X =
[[-10.1  -5.2  -8.5  10.5  -0.2 -15.9   3.4 -30.0]
 [ 11.5 -19.6 -24.2   3.3 -29.4  12.8  14.3  12.3]
 [  2.2   2.1   6.5 -22.4 -22.5  -1.5   5.4   4.8]
 [-60.0  -6.9  46.9  34.9  -3.1  18.7  40.5  -6.4]
 [ 23.5 -21.5 -28.4  30.5  10.3  15.9 -11.9 -44.2]
 [ -8.3  24.8  -7.9   1.5  28.3  15.3  31.4   6.9]
 [ 29.2  12.1 -12.7  11.7 -17.5 -13.9  10.1  -9.8]
 [-18.6 -12.2   1.9 -13.6  -0.6   5.7  14.5  22.4]
 [  8.8  15.4  37.5 -24.5  30.9 -45.8 -17.1   8.3]
 [  6.6  21.7 -10.4 -12.9  29.8  -4.0 -28.8  11.1]]
X[0][0]	-10.1
X[9][1]	21.7
X[3][7]	-6.4
X[1][7]	12.3
X[0]	[-10.1, -5.2, -8.5, 10.5, -0.2, -15.9, 3.4, -30.0]
X[:, 7]	[-30.0, 12.3, 4.8, -6.4, -44.2, 6.9, -9.8, 22.4, 8.3, 11.1]
X[2][2]	6.5
X[:, 2]	[-8.5, -24.2, 6.5, 46.9, -28.4, -7.9, -12.7, 1.9, 37.5, -10.4]
X[3][0]	-60.0
X[8]	[8.8, 15.4, 37.5, -24.5, 30.9, -45.8, -17.1, 8.3]
X[5][2]	-7.9
X[9][0]	6.6
X[:, 6]	[3.4, 14.3, 5.4, 40.5, -11.9, 31.4, 10.1, 14.5, -17.1, -28.8]
X[:, 0]	[-10.1, 11.5, 2.2, -60.0, 23.5, -8.3, 29.2, -18.6, 8.8, 6.6]
X[:, 3]	[10.5, 3.3, -22.4, 34.9, 30.5, 1.5, 11.7, -13.6, -24.5, -12.9]
X[1]	[11.5, -19.6, -24.2, 3.3, -29.4, 12.8, 14.3, 12.3]
X[8][1]	15.4
X[8][6]	-17.1
X[2][1]	2.1
X[:, 4]	[-0.2, -29.4, -22.5, -3.1, 10.3, 28.3, -17.5, -0.6, 30.9, 29.8]
X[9][3]	-12.9
X[1][2]	-24.2
X[4][4]	10.3
X[2][7]	4.8
X[7][3]	-13.6
X[4][7]	-44.2
X[8][7]	8.3
X[6][5]	-13.9
X[4][0]	23.5
X[2][3]	-22.4
X[7][1]	-12.2
X[4][5]	15.9
X[7][6]	14.5
X[2][4]	-22.5

M = [-57.4   9.6  -5.3  -6.0 -65.8  10.4   1.4  15.7 -15.0  11.4]
M[0]: -57.4
M[6]: 1.4
M[1]: 9.6
M[4]: -65.8
M[8]: -15.0
M[2]: -5.3

grid = array([ 706, -676,  308,  -51,  471,  572, -445, -193])
grid[0]	706
grid[-7]	-676
grid[2]	308
grid[5]	572

arr =
[[  1.8  50.8  57.4 -24.0 -58.1 -11.9  19.1  -6.4  -0.3 -49.7  38.5]
 [  5.4 -46.6 -53.5   9.5  69.9  10.9 -26.6  29.0  -0.7  54.8 -37.2]
 [  9.4  44.5  29.0 -31.5 -26.6  24.5   6.0 -13.5   9.7 -33.7  10.9]]
arr[0,0] -> 1.8
arr[:, 9] -> [-49.7, 54.8, -33.7]
arr[1] -> [5.4, -46.6, -53.5, 9.5, 69.9, 10.9, -26.6, 29.0, -0.7, 54.8, -37.2]
arr[0] -> [1.8, 50.8, 57.4, -24.0, -58.1, -11.9, 19.1, -6.4, -0.3, -49.7, 38.5]
arr[:, 10] -> [38.5, -37.2, 10.9]
arr[0,1] -> 50.8
arr[2] -> [9.4, 44.5, 29.0, -31.5, -26.6, 24.5, 6.0, -13.5, 9.7, -33.7, 10.9]
arr[:, 0] -> [1.8, 5.4, 9.4]
arr[2,3] -> -31.5
arr[1,0] -> 5.4
arr[1,1] -> -46.6
arr[2,10] -> 10.9
arr[1,9] -> 54.8
arr[0,6] -> 19.1
arr[0,9] -> -49.7
arr[:, 8] -> [-0.3, -0.7, 9.7]
arr[2,8] -> 9.7
arr[2,7] -> -13.5
arr[2,5] -> 24.5
arr[0,5] -> -11.9
